In the rows, 128 means zero.
The rows of Z fall into a few groups, which share some directions, and each row is roughly a mix of its group's hidden directions, except some rows that fit no group.
Z (125 x 12):
[[154 133 100 157  85 161 118 164 112 167 129 116]
 [195 130  85 119 126 133 136 111 159 132 142 148]
 [124 167 121 146 128 144 119 178 103 180 141 141]
 [ 88 117 125 142  76 142 143 133 111 143 108  78]
 [ 93 126 143 160 130 160 126 112  88  92  94 102]
 [131 118 115 169 144 134 144  86  83 109 129  86]
 [139 158 118 106 121  95  60 127 120 145 153 114]
 [ 70 166 114 131 136 116 106 163 160 111 138 118]
 [121 174 136 164 139 152 100 143  76 136 127 108]
 [158 167 110  95 168 138 175 118 117 150 122 131]
 [ 69 154 167 102 141 123 142 129  92 128 113 110]
 [156 137 150 146  90 122 134 138 120 198 138 117]
 [105 181 163 128 149 149  96 151 133 134 110 160]
 [159 120 150 122  95 130 157 161 183 124 112 104]
 [ 70  90 106 122 141 102 104  94 139 120 127 150]
 [101  70 123 129 131 129 171 112 150  89 112 133]
 [100  77 113 115 132  99 120  83 148 123 145  96]
 [120 163 111 143 139 110  72 145  91 149 159 123]
 [126 158 135  73 136 108  87 119 156 153 105 147]
 [111 138 157 170 124 144 136 104  96 143  99  78]
 [118 169 130 140 122 144  81 153  85 155 127 100]
 [ 87 150 135  72 157 118 133 123  91 118 136 152]
 [158  95 134  86 121  81 143 105 148  93 121 132]
 [136 128 113 148 105 163 133  82 106 142  95  82]
 [137  80 159 128 102 123  93 116 182 116 129 121]
 [ 84 119 126 124 146 117  88 161 101 111 156 166]
 [129 107 113 119 144 135 136 192 140 153 153  84]
 [ 84 129 135 142 145  97 126 151 118  69 149 151]
 [156 149 137 126 171 117 119 159 160 114 162 170]
 [148 136 116 130 151 106  74 115  76 140 146 103]
 [111 140 121 116 114 142  95 186 121 165 135  88]
 [106 149 150  92 110 104 126 182 144 156 152 146]
 [185 148 124  93 118 104 152 138 123 136 117 173]
 [128 128 143  85  99 139 123  94  87 153  85 134]
 [105 176  94 105 150 115 125 125  95 170 127 148]
 [116  84 135 115 148 135 117 152 125  61 124 152]
 [164  93 114 141  94 118 131 130 192 143 127 129]
 [ 97 121 143 113 174 106 141  88 144 105  93 101]
 [ 81 152 157  72 144 116 141 144 101 123 128 139]
 [153 136 144  81  97 135 116 151 117 170 128 170]
 [153  97 127  71 128 105 121  97 121 162 111 153]
 [148 124 162 116 108 172 152 114 125 129  75 100]
 [174  86 136 165 107 152 165 133 136 117 149 120]
 [167 134 115 140  99 116 114 151 143 182 163 149]
 [106 179 156 105 147 114 105 147 119 105  99 162]
 [122  78 139 164 106 131 140 130 128  78 137  93]
 [110 122 111 124 138 126 123 191 158 130 165  90]
 [117 117 134 125 111 113 149  76 151  97 109 180]
 [128  67 138 176 108 135 139 117 139 114 162 118]
 [ 78 142  86 151 132 123 132 131  74 140 142 113]
 [ 96 168 132 171 134 160 118 159  95 144 134 149]
 [ 64 134 143 173 147 129 118 128 101 115 148 145]
 [107 150 154 105  88 134 123 186 114 140 137 159]
 [127  84  90 164 133  95 127 141 142 109 172 127]
 [ 79 155 118 176 137 131 136 146 118 113 145 171]
 [155 186 120  91 139 132 125 145 123 162 106 157]
 [149 134 141 178 104 183 121 165 130 147 133 125]
 [153 118 124 156 167 115 173 102 129 108 148 171]
 [186 125 119 103 104 144 113 124 119 174 135 161]
 [162  87 137 155  95 165 124 138 162 131 133  95]
 [ 83  83 123 123 108 147 169 148 155 118 101 132]
 [ 87 122 135 158 130 134 157 110 150  67 124 148]
 [122  88 104 123  65 118 122 134  88 149 137 137]
 [155 151 161 124  93 122 139 169 126 181 145 122]
 [ 63 111 101 164 142 123 126 152 112 107 145 139]
 [159  94 174 123 132 141 133 113 183 101 127 124]
 [ 71 111 151 131 153 129 118 110  75 109 114 126]
 [ 98 141 128 128 121 127  72 140 118 102 136  72]
 [137  85 135 135  98  80 140 125 116  78 136 146]
 [177  89 154 110 116 114 149 118 162  90 123 127]
 [152 126 123 133 196 110 132 113 178 118 139 124]
 [178 127 143 113 137 119 106  71  97 125 110 110]
 [116  71 139 128 129 123 123  94 166 105 138  87]
 [188 109 142 129 114 167 136 132 173 145 126 113]
 [143  73 118  89 129 115 147  85 145 119 115 155]
 [115 196 119 120 125 119 116 166 133 158 159 130]
 [130 155 166  86 177 118 130 139 165 128 117 148]
 [ 97 128 154  81  89 132 130 125  97 152  88 126]
 [142 132 138 151 149 127 180 108 160  88 142 164]
 [115 158 161 105 103 111 135 156 112 187 145 129]
 [ 72 122 129  81 150 105 119 117 103 124 137 162]
 [120 132 152 183 132 148 101 159  80 119 133 113]
 [135 107 108 178 142 148  97 149 136  72 129 127]
 [131 154 115 191 144 162 131 117 130  95 133  95]
 [154 130 123 120 111 163 132  85 123 169  91  92]
 [102  82 132 115 102  91 112 136 158 162 142 157]
 [ 71 143 137 129 172 154 106 107 144 137 128  95]
 [117  85  79 148  84 123 134 134 107 112 153 145]
 [102 148 113 170 150 140  85 160 107  95 146 130]
 [131 165 132 108  99 143 106 177 141 178 130 117]
 [140  63 148 140 126 139 138 125 138  80  98 122]
 [183 159 121 145 163 149 110 109 125 109 142 163]
 [109  84 125  90 112  98 129  86  97 134  98 129]
 [ 73 141 133 137 123 105  95 137 102 174 152 140]
 [185  94 139 144  93 129 145 109 138 169 121 123]
 [102 144 139 144 116 126  94  77  95  90 102 130]
 [133  93 127  80 130  82 117 129 118 133 139 178]
 [ 90 177 126 131 182 145 142 121 104 150 135 140]
 [118 176 140 159 142 146  95 151 107 106 145  87]
 [117 156 127 169  92 158 128 182 125 126 154 121]
 [145 125 139  94 165  94 116 142 142 118 149 185]
 [ 91 151 111  98 132 107 139  71 131 166 122 125]
 [163 135 166 123 127 147 157  94 157  85 109 109]
 [154 158 128 142 159 117  83 130  96 121 160  90]
 [183  82 115 137 108 140 165 117 145 135 147 108]
 [172 170 128  79 148 143 141 135 146 142  97 127]
 [ 92 153  80 137 129 112 131 133  72 154 138 132]
 [ 84 136 108 173 152 140 104 114 130  88 113 102]
 [108 151 120  88 180 101 145  91 125 146 134 150]
 [115 166 138 151 172 165 168 141 100 111 128 120]
 [ 85 115 104  96 160 115 109 125 132  83 137 163]
 [142 194 136 152 127 139 120 141 107 162 138 164]
 [ 93  99 116 101 164 124 120 101 105  82 122 155]
 [108 107  96 184 108 137 137 112 113 107 131  82]
 [171 101 139 104 136 109 152  79 159 100 127 133]
 [ 88  84 127 138 132 148 164 146 150  89 116 102]
 [152 117 120 124 123 125 134 170 180 176 157 120]
 [143 114 133  99 125 140 131 171 165 132 138  68]
 [149 113  82  82 127 110 141  98 138 155 124  91]
 [127 125 128  95 109 130 123 175 182 134 144  88]
 [190 172 154 109 121 142 118 127 126 161 124 112]
 [107 123 155  73 152 103 130  94 119 123  87 139]
 [ 91 110 147  90 155  79 129 127 125  98 123 157]
 [129 164 127 169 114 169 120 109  84  94 119 125]
 [182 115 150 126  93 127 149 125 121 184 130 129]]

In each list below, one row fits none of the groups, and each other row fits one group, some only roughly. Which row is it?
  * q_830: [176  85 147 137 116 130 143 103 160 115 144  89]
  * q_909: [129 113 148  96 124  77 112 108 153 114 130 180]
  * q_568: [117  75  96 134  86 109 103 115 134 137 138  91]
  * q_979: [120 120 100 191 103 144 133 146 128 108 153  92]
  * q_823: [ 91  78 123  99  91  85 133 130 109 144 123 129]
  * q_173: [168 162 142 118 189 137 130  98 151 124 116 139]
  * q_292: [140 150  73 148 142 133 107 150 161  93 157 144]
  * q_493: [139  87 115 168  75 145 105 141 135 146 143 107]
  * q_910: [ 96  98 155 169 111 145  96 133 149  98 128  93]
  * q_905: [148  98 107 128 139  98 124 162 169 149 174 144]
  * q_634: [ 78 127 112 173 140 130 138 123  88 119 122 170]
  * q_466: [136 141 123 101 162 124 140  91 150 181 147 162]
  * q_803: [111  86  98 150 146  92 133  92 114  84 131 125]
  * q_448: [151 171 138 112 146 134 132 133 130 172 131 186]
 | q_830
  * q_63: [192 131 104 152 141 148 122 129 160 158 154 124]
  * q_567: [165 129 119  73 142 125 128 102 170 155 113 109]
  * q_131: [132 125 135  81 142 129 165  72  98 132 104 134]
  * q_400: [ 98 144 154 109 145 135 136  84 111 112  75 104]
  * q_185: [130 124 125 127  64 149 129 168 122 174 137 120]
  * q_875: [187  94 125 120 170 115 160 107 135 125 144 124]
  * q_690: [155 102 118 124 154  86 133  78 133  94 147 150]
  * q_430: [188 144 158 126 130 155 158 109 116 156  99 133]
  * q_232: [152  88  82 167 146 113 131 102 146 120 153 107]
  * q_314: [115 161 121 142 130 121  95 152  91 169 168 152]
  * q_272: [ 81 118 121 158 143 131 154 150 160  78 144 130]
  * q_589: [152 159 117 169 125 149 135  88 100 156 116  91]
  * q_333: [153 153 103 123 121 117 142 134 101 182 138 177]
  * q_759: [ 86 146 104 161 103 144 103 175 111 146 148 133]
 | q_759
  * q_911: [ 73 121 150 135 146  92 121 118 115  75 128 136]
  * q_780: [187 140 109 150 126 165 125 125 154 167 140 111]
  * q_329: [ 86 125  86 148 141 116  81 144 148 105 151 148]
  * q_548: [121  64 129 143 118  95 144 103 136  92 152 117]
  * q_490: [108  93 157  87 101  98 138 158 159 147 129 148]
  * q_4: [133 186 126 113 174 140 148 131 113 153 122 165]
  * q_577: [112  78 108 130 138 118 128 106 170  78 112 137]
  * q_658: [177 142 113 142  82 139 130 175 107 139 116 146]
  * q_509: [104 177 153 156 148 171 123 162 110 116 114 130]
  * q_796: [143 162 147  75 109 131 145 149  89 159 113 139]
  * q_600: [ 85 159 167 105 137 128 129 118  98  94  92 139]
 | q_796
  * q_473: [174 126 159 105 108 140 120 148 166  96  94 112]
  * q_655: [155 149 175 144 109 146 143 177 128 131 122  89]
  * q_745: [ 96 104  97 182 108 141 131 130  97 141 156 106]
  * q_617: [127  86 106 189 130 139 129  87 110 111 127 116]
  * q_622: [174 113 106 149 118 133 145  68 144 155 115 117]
  * q_260: [160 151 168 112 170 161 153 120 163 122 119 137]
  * q_360: [170 146 136  90 167 150 156 110 163 150 121 126]
  * q_590: [127 119 164 153 135 154 149 114  94 107  84  87]
  * q_304: [119 176 109 148 139 170 140 151  93 166 121 126]
  * q_976: [133 168 101 121 166 164 147 122 117 176 130 105]
 | q_617
  * q_496: [186  90 131  90 143 112 131 115 123 150 131  96]
  * q_168: [ 85 126 146 110 160 130 141  90  76 115 106 129]
  * q_351: [144  58 123 135 115 118 132  85 149 139 107 140]
  * q_31: [129 117 118 130 141 125 180 164 175 134 155 161]
  * q_723: [152  85 106 112 167  83 119 113 138 119 151 156]
  * q_886: [123 104 103 131 125 113  88 163 155 111 165 171]
  * q_604: [105  68 106 112 121  72 130 113 118 127 140 135]
  * q_609: [113 131 144 153 129 145 176 106 122 116  97 183]
  * q_766: [140 130 150  65 126 124 133 137 147 183 108 134]
  * q_458: [189  99  93 130 132 121 112 101 125 146 151 155]
  * q_681: [158 152 103 105 107 148 102 135 142 190 113 122]
  * q_789: [106 160 120  99 145 115 108 141  85 152 170 156]
  * q_228: [162 109  98 172 124 149 117 154 150 125 166  99]
 | q_228
  * q_181: [ 76 136 114 180 148 126  83 132 112 124 138 124]
  * q_23: [176 130 140 133 105 175 125 152 155 133 109  89]
  * q_183: [168 163 112  93 151 151 143 119 137 180 124 129]
  * q_787: [124  86 123 148 123 153 142 116 133 110 135  58]
  * q_414: [180  90 129 112  99 128 142 131 153  99 112  92]
  * q_893: [128  74 165  92 129 125 156 108 111 103 101 136]
  * q_269: [148  69  86 130  97 109 126 114 123 157 148 124]
  * q_352: [129  88 103 133 163 104 166 131 151 120 156 168]
  * q_768: [ 97  89 123 148  89 132 127  85 114 122 105  90]
  * q_454: [107 150 120 176 112 157 126 171  83 117 124 116]
  * q_156: [160  69 125  98 140 123 166 123 157 124 123 105]
 | q_768
  * q_265: [ 96 170 134 155 119 166 135 180 116 147 123 124]
  * q_190: [ 87 152 169 115 158 104 104 121 136 105 120 169]
  * q_358: [ 78 154 155 116 157 103 112 124 115 105 121 172]
  * q_523: [ 95 102 107  91 137  98 111 103 125 143 147 177]
  * q_205: [161 173 118 134 148 160 122 169 122  84 133 121]
  * q_753: [146  84 108 147  71 152 150 123 102 148 133 136]
  * q_988: [121 132 150 157 132 150 141 134 151  80  94  79]
  * q_89: [186 115  89 164 144 133 118 114 130 129 166 138]
  * q_546: [151 172 125 169 107 183 124 148 125 128 141 114]
  * q_843: [121 110 123 116 123 133 134  65 103 136  82  95]
 | q_753
  * q_765: [ 78 132 153 109  87 136 137 123 106 140  88  99]
  * q_906: [142 134 147 114 112 134  88  82  90 123  91  98]
  * q_489: [117  73 107 127 141  89 131  79 132 111 117 112]
  * q_41: [ 79 136  93  94 135 101 110 131 164 125 151 155]
  * q_100: [105 127 102 167 171 122 125 164 100 124 169 124]
  * q_624: [ 55 135 109 152 113 128 109 163 134 122 133 144]
  * q_929: [159 121 110 125 126 132 114 183 159  90 148 161]
  * q_223: [138 156 110  73 137 105 124 143 137 180 115 148]
  * q_961: [153 100  92 164 168 106 127 107 148 104 157 118]
  * q_937: [108  73  98 136 102  92 135 153 143 147 154 111]
  * q_536: [ 99 119 140  81 135 116 167  87 145 116  94 114]
  * q_213: [116  99 132 117 138 119 114 119 154  71 136  74]
  * q_45: [ 78  97 158 164 130 110 108 117 127  88 145 138]
  * q_478: [184 119  88  92 113 112 151 116 131 161 126 119]
 | q_223
  * q_245: [ 97 147 127  81 160 130 135 148 124  70 127 140]
  * q_412: [148 120  89 130 124 114  97 136 143 148 167 184]
  * q_833: [155  74 125 111 152 109 141  79 120 102 123 112]
  * q_879: [143 186 161 120 150 151 121 163 139 119 138 162]
  * q_966: [152 178 118 128 133 175 126 156 124 175 116 128]
  * q_413: [148 141 127 137 147 160 136  76 137 140  91  82]
  * q_316: [ 94 155 139  70 147 120 145 152 139  89 117 133]
  * q_592: [191 113 150 126 107 144 168 110 116 149 110 112]
  * q_784: [102 135 124 130  77 140 163 116 102 154 104  86]
  * q_529: [146 126 142  83 155 103 112 106 108 115 123 185]
  * q_117: [122  88 148 164 144 164 159 117 145  95 142  98]
  * q_363: [ 83 172 125 175 134 133 110 126  96 116 133 156]
 | q_784
  * q_491: [178  95  93 142 152 109 118  97 133 125 160 149]
  * q_532: [206 144 128 119 124 150 151 152 141 113 129 122]
  * q_192: [160 142 107 129 127 182 137 141 142 171 122  89]
  * q_612: [ 81 159 155 141 162 125 138 135 132  73 118 123]
  * q_680: [156 157 163 130 117 151 121  79 106 108  89 120]
  * q_710: [171 120 103 113 104 118 134  97 124 186 144 152]
  * q_721: [ 70  96 157 159 117 143 119 138 102 112 136 101]
  * q_16: [178 105 122  76 135 130 151 105 115 125 132 166]
  * q_676: [107 143 150 130 147 153 150 110  82 101  92  90]
  * q_949: [ 84 167 118 156 125 132 111 161  77 121 121 137]
 | q_721
  * q_221: [ 90 157 123 141 107 106  97 161  86 124 115 161]
  * q_542: [175 140 146 100 113 143 112 120 103 175  99 104]
  * q_114: [186 133 130 129 103 174 136 157 149 138 108 106]
  * q_802: [195 122 127 118 135 118 115 119 173 143 147 155]
  * q_561: [148  87 107 111 131 118 133  71 132 157 104 100]
  * q_763: [142 112 132 166 169 155 156 139  89 111 129  90]
  * q_762: [106 192 131 127 163 139 130 152  92 133 114 148]
  * q_184: [ 86 113 113 173 101 120 139 168 132 108 156 104]
  * q_267: [159 179 153 123 121 141 157 132  92 168 127 109]
  * q_255: [154  92 161 121 139  98 156  98 150  94 142 157]
 | q_802
  * q_773: [172  84 103 123  82 129 136 130 143 140 129  90]
  * q_77: [113 176 165 115  96 162 129 172 127 144 122 131]
  * q_737: [125 163 126 150 145 153 145 194 145 142 153 117]
  * q_62: [174 153 154  94 144 149 129 127 170 153 114 153]
  * q_222: [174  97  82 169 149 119 144 110 140 134 146 120]
  * q_475: [204  89 126 145 110 141 143 118 136 135 123 128]
  * q_614: [152 190 144 145 146 172 121 146 126 113 135 153]
  * q_845: [146 154 111 180 117 137  92 173 135 137 157 127]
  * q_829: [161  96 176 118  88 127 159 149 142 150 112 118]
  * q_718: [164 152 142 107 136 132 114 169 144 145 155 180]
  * q_685: [172 149 151 105 107 122 106 153 145 148 113 179]
  * q_52: [157 137 124 108 104 115 136 108 138 171 118 191]
  * q_274: [122  85 136 118 115 142 153  86 108 127  72 140]
  * q_672: [111  84 140 108 102 139 147 120 166  94 102  93]
 | q_222
  * q_715: [134 137 122 130 142  94 138 120 179  90 172 157]
  * q_416: [145  93  95 163 138 128 142 109 165 138 137  79]
  * q_105: [139 180  85 155 136 133  98 145 112 141 165 133]
  * q_632: [194 127 106 138 137 147 121 129 158 168 151 133]
  * q_971: [119 129 168 108 133  87 110 122 145 100 122 184]
  * q_286: [ 99 162  94 145 125 159 121 149  90 157 122  92]
  * q_858: [101 116  87 160 141 119  76 136 137 112 155 156]
  * q_169: [116 126 118 126 121  97  82  74  90 121 119 150]
  * q_825: [163  76 116 104 153 100 160 121 160 120 147 125]
  * q_502: [181 107 157 120 124 129 137  87 157 150  94 121]
 | q_502
